Each path below is one point turned by a fixed rotation once a step. After each direction that follows a path, write how fast that rotation turns it, in degrees per step (0 if it stays still).
Each turn is a multiple of 5 degrees from 10 to 175, or 0.
Each row of a path follows its step; steps can be skipped.
Rotation 1:
step 0: [ 41.9   5.6 -12.3 -37.3  36.2  -1.2  -5.7  26.0   6.6 -32.6  34.5  -0.4
  42.6  14.4  23.9  14.1 -20.0  20.8 -11.0 -14.1  28.5  -3.4 -14.7  -3.9
  -3.4  -2.3 -13.4 -21.9  -2.9  -9.8  24.7  -1.0  36.0 -30.8  23.1 -17.8
 -14.1]
step 1: [  0.0  11.7 -33.6 -36.6  31.1  11.3 -13.8  37.0  30.6  -1.7   0.0   0.4
 -25.9 -20.2 -32.4  13.1  42.6  16.4   2.7  12.4  20.0 -10.0 -11.7  28.6
   9.4  36.8  12.4 -15.9  -6.2  11.8 -11.3   1.0  33.7   0.5  31.8 -26.2
  -3.2]
step 2: [-38.2  17.3 -10.2  -0.8  50.3  21.3 -67.1  -9.5   1.5   2.1   5.9 -22.0
  13.2  14.4 -35.8   3.3  -3.6 -12.4   9.6  17.1  18.2  21.9  17.7  18.7
  16.6  24.9 -19.6  24.8   5.1 -11.4 -24.9  -4.9   3.8  24.5  -4.6  -4.1
  14.7]
step 3: [ 20.9  -3.2   4.7   4.3  15.3  33.6 -32.8  15.3  -0.8  -9.5  28.9 -16.6
  -1.5   1.2  11.9 -16.5 -36.2 -16.9  20.1  52.6  12.7  -9.6   2.8   0.3
  15.5 -47.4  -1.8   8.1  15.1 -40.0  13.0  20.3  37.4   6.9 -13.6 -14.1
  20.2]
step 5: [-13.5   7.2 -14.6 -13.9  10.8  21.3 -15.2 -26.6 -20.0  -9.8  29.0  -4.2
   3.7   9.4  31.9  19.1   8.5 -40.1  17.3 -23.2  20.2  27.4  -0.8 -15.1
   2.0  34.3  30.6 -30.3  33.7  11.2 -40.9  -3.7  -2.2 -18.3  -5.6  34.9
  32.5]
step 6: [ 16.9 -15.6 -51.7  -3.2  -3.3  23.0  12.0   4.6  29.2 -26.1  11.0   9.5
  32.2  -9.2  -8.9   3.7 -54.9 -36.0  30.2  -6.5  16.8   5.5  19.0 -17.4
  -9.8   6.9  -2.3 -49.8  23.7  12.1   9.2  11.1  16.1   9.5  -2.8  -4.8
  -5.1]
step 7: [ 19.2   8.1 -21.7 -38.6  12.7 -13.1   1.4  13.7   1.6 -40.3  -0.3  26.6
  -2.0  30.8 -23.9  23.1 -10.4 -26.5  27.6  -7.9 -34.0  -5.4 -16.6  14.4
  -7.6  30.7 -15.1   1.0 -32.7  12.7   9.0  50.8  21.9   1.3   3.9 -27.9
  -6.0]
step 10: [-14.8  16.4   1.6 -15.5  22.5   4.7   5.1  12.1 -24.4 -29.8  25.7  10.7
   3.6  17.0  38.6  -8.7  -0.9 -11.2   1.3   8.8  14.2   6.9 -31.1 -27.5
  14.6 -16.1  20.3  26.7 -12.9   6.7  37.0   4.4  51.8   2.0  47.3 -27.2
   1.7]
step 11: [-32.9   7.5 -17.9  14.2  46.7   6.3   8.0  26.3   8.3  20.7  18.3  22.2
   7.5   5.1  11.2  -2.1  61.2 -19.7 -11.0  17.3  16.1  -5.3  12.2 -12.8
   3.3   9.1  41.3 -31.1  -2.9  19.2 -26.8  10.2  40.3  -4.0   7.8  -3.7
   3.7]
[-12.9   4.2  -6.5   3.1  -3.2  -7.1  -0.4  -1.6  -6.8   5.7   1.8  -3.5
   3.3  -1.3 -12.3  -4.2  -6.4 -12.3  -8.2  -3.1   5.8   2.7   3.5   5.2
   3.9   4.8  -6.0 -12.4  -1.7 -16.0   3.1 -15.7  -1.8   4.2   0.4  18.3
  16.0] => 110
[ -2.7  -1.1 -17.0   7.3  -6.0 -11.5   5.0  -7.6   6.0   2.3  13.5   0.1
   3.4   5.5  13.2  11.5   9.0  -9.2   0.3   4.6   5.0  -3.6   0.8  -7.7
   2.4  -7.3  20.0   6.6   1.0  -8.5   5.4   4.0  -8.7   1.2  -4.2   7.9
  -6.7] => 55
[  8.8  -4.6   1.3  -3.1  -6.8  -2.5 -11.1   2.3   3.1   5.6  -3.9   3.1
  12.1   4.0 -15.8   2.0   5.6 -11.4   3.2  -1.6  21.6 -17.5  -5.0   4.9
 -10.9   8.6   0.1   2.4  -7.9   4.4  -1.0   4.4  -6.8   9.9  -3.2  -7.4
  -1.9] => 65
[ 10.2  -4.0  -5.6  -6.7  -9.3  -9.5  16.4  13.9  -8.1  -5.6  -2.1 -12.1
  -4.8   8.6  -3.0   6.1  -7.3  10.5  -6.6   5.1   3.5  -2.0  -9.1  -2.7
   6.8   1.9   1.6   1.8   3.3   1.5   7.0   7.8   9.8  18.4   2.8   0.5
   9.4] => 115
[ -4.2   1.4  -2.5  -2.7   1.6 -22.0 -14.5  -8.4  -3.6  -1.1   4.3   1.6
   0.8  -8.8  -3.5  -6.0   0.5   6.7   9.2  -3.9 -11.8   0.3 -12.7  -4.0
   5.6  -1.7  13.3  -2.5 -10.5  13.6  -7.9  -7.9   5.5   9.2  -4.6  -4.2
   8.1] => 120
[ -5.6   0.5   4.1  -3.5  -0.9 -11.8   9.9  -3.6  -1.7   4.9  11.5   6.1
 -15.0   7.3  -3.5   5.3  16.6  -0.9   5.1  -4.3   0.7  -6.0   4.9  13.8
  -8.1  -0.3  -7.3   2.5  13.3   2.6 -18.4  -2.3  10.5   3.3   9.7   3.0
  -1.6] => 110
[ -8.8 -16.6   1.4   9.4   5.6   3.1   3.7  -1.8  -7.0  -0.4  -4.4  -6.1
 -16.9   1.3   3.2  -1.5 -12.9  -5.2  10.9  -3.8   2.8  -8.5 -12.5  -2.1
  -8.9   8.7   4.5  -5.3   7.0  -3.2  -4.4   3.3   2.0  -3.7 -21.8   3.2
  -3.3] => 40
Rotation 2:
step 1: [ 13.1   7.8  13.2 -27.5  21.1 -23.3   4.2  31.7   8.0  10.3  51.8   1.8
  -3.8 -19.9 -16.6 -24.3   0.2  27.8   0.6  -6.7 -18.5  42.1 -33.9 -28.5
  33.9  49.4 -22.3  35.6  41.4 -10.8 -26.9  23.9  13.7  17.9 -23.9 -12.4
   7.2]
step 2: [ 19.3  44.9 -40.1  -3.7  -6.5  18.3  -1.8  12.5   2.1 -33.2  -3.4 -17.6
  12.0  -0.7 -41.2 -35.5 -26.2 -32.5   4.6 -28.1  28.0  -9.9 -24.2 -23.6
  33.5 -28.4 -26.9  38.9  -4.6 -37.4   5.1   4.8   3.8  12.0 -26.7  20.2
 -41.6]
step 3: [ 70.0  -8.7 -20.2  11.3  13.7 -10.8 -41.4  27.0   5.6 -23.7  -0.4  18.2
 -11.1  -1.8  21.6 -33.8 -35.8 -28.1  12.9  20.1  -2.6  -2.9  12.0  -6.1
  65.7  36.2  14.2   4.6  -8.9   9.5   7.2  17.1   8.2  15.4 -13.3 -10.6
  37.3]
step 4: [ 14.0 -12.4   6.2  39.8 -13.6 -14.6 -23.1  41.9   5.6   9.9 -10.7  -1.1
  37.8  -6.8  -8.1  22.3  17.2 -36.5  28.7   5.9 -35.5   5.7 -34.5 -31.5
   9.6  17.9 -68.6  36.4 -23.8 -38.8   9.7  -0.7 -20.3  14.2  -0.1  -2.5
   2.5]
step 5: [-27.4  -8.9  -5.0   7.7  35.9  -4.9  21.4  23.1  42.9 -33.2   3.2   8.6
  35.7 -28.0  24.3 -39.0 -38.3 -21.3  23.4   3.6  13.1 -13.5  -3.6 -61.8
   7.9  25.7  13.2  15.7 -12.7   3.1  41.2 -38.7  18.0  -4.7   2.1   8.5
  -1.3]
step 6: [ 46.1 -21.5  -1.3   3.4  30.3 -12.4  12.7  30.9  -7.9  36.7  46.1  15.3
   3.6 -17.3   3.4 -43.2  38.6  12.1   4.1  12.5  17.2  12.5  24.9 -33.3
   0.9  17.2 -20.5   0.3 -42.5 -21.9  13.2   6.9  -8.4  27.5 -37.5 -29.1
 -34.2]
step 7: [-24.8  48.9  18.0 -12.3 -12.3   8.3  11.1  42.2 -11.6 -15.6  -1.5  -6.7
  20.9 -19.2   5.2 -15.1 -12.0 -12.4  10.7  60.8  -0.7  18.9  -4.1   2.9
  24.2  28.2 -27.4  11.0  27.8 -30.1  18.7   3.1  31.4   9.6 -51.4  14.4
 -43.9]
step 8: [ 54.5  27.7  31.6   8.4   3.3 -15.7  24.5  27.3 -44.2 -25.1  -2.2  36.6
  -6.6   5.6  24.5 -17.8 -35.6 -40.9  14.9 -44.4   6.1  20.7  13.7 -37.8
  16.4 -17.6  20.8  14.1   5.6 -10.2   2.1 -22.4 -14.3  14.0 -39.0 -10.1
  -8.0]
step 9: [ 29.0   2.3 -32.5 -26.6  11.2  10.5   6.0  43.1  -2.3  16.8  -3.9  18.0
  30.3   9.2  18.6 -17.7 -14.5  -3.1  33.8 -28.4 -52.2  10.9 -10.0  -3.5
   3.4  60.1 -27.7  22.2  31.7  -8.0 -13.3  44.4  15.7  28.4   3.2 -24.4
  -7.2]
[-16.1  -1.6   8.2  -0.9  -1.3   2.2  -2.1  -6.2   4.5 -14.9   2.2   4.1
 -14.3   6.0  -1.0  -9.2 -11.8  -9.2   6.4  -1.3  -2.9   5.1  -9.2 -10.4
 -10.5  -8.6  -8.8  -4.0  -3.3  -9.5 -11.8  -5.6  -2.5  -9.3  -7.5  10.9
  -2.1] => 125
[  6.8  -1.0  -7.2   2.3  -1.7  -2.6  -0.1   5.3   3.4 -18.6  -4.3   1.7
   3.5  14.1   2.2  12.9  -1.1   0.6  -0.4  -5.2   1.8   5.2   2.1  16.5
  15.4   0.7   2.4  -9.1   4.7  -8.2  -2.8   0.6 -11.8  -9.6 -17.6  -4.2
  -7.7] => 70
[-15.2   0.8   8.4   2.2  -6.6   3.1  11.5  -0.3  -9.2   6.0  -4.4   8.9
   3.6   2.2  11.4   3.6   2.1   0.0   1.7   4.1  -2.3   4.2  20.7  -9.2
 -10.5   6.9   6.5 -10.1   0.2  -4.1   5.3   0.3   2.8   5.5 -13.1  -9.8
 -14.0] => 40
[  8.9   7.9  -7.3  14.4   4.5  -4.9  -2.9  -2.5  -7.0  -2.3  -6.0  -2.1
   7.4  15.2   5.8   6.3  -4.3 -11.4  -2.1  -4.2  -6.8   2.2  -0.6  -2.6
 -16.6  18.4  -4.4  -5.2  -3.2  12.9  -1.7  -1.4  -1.5   3.3   2.3  15.9
   4.7] => 70
[ -4.7  -8.9 -11.8   1.4   5.4  -4.0  20.7  -7.7  13.8   3.9   8.9   0.7
   5.2   9.4  -6.2  -3.3   0.2   6.8   2.6 -12.0  -5.8   4.4  -6.3  -7.4
  -3.2  -2.8  -6.6  -5.7  14.8   1.4  15.8  -0.3  -1.8   4.3  -4.7  -3.5
   9.4] => 85
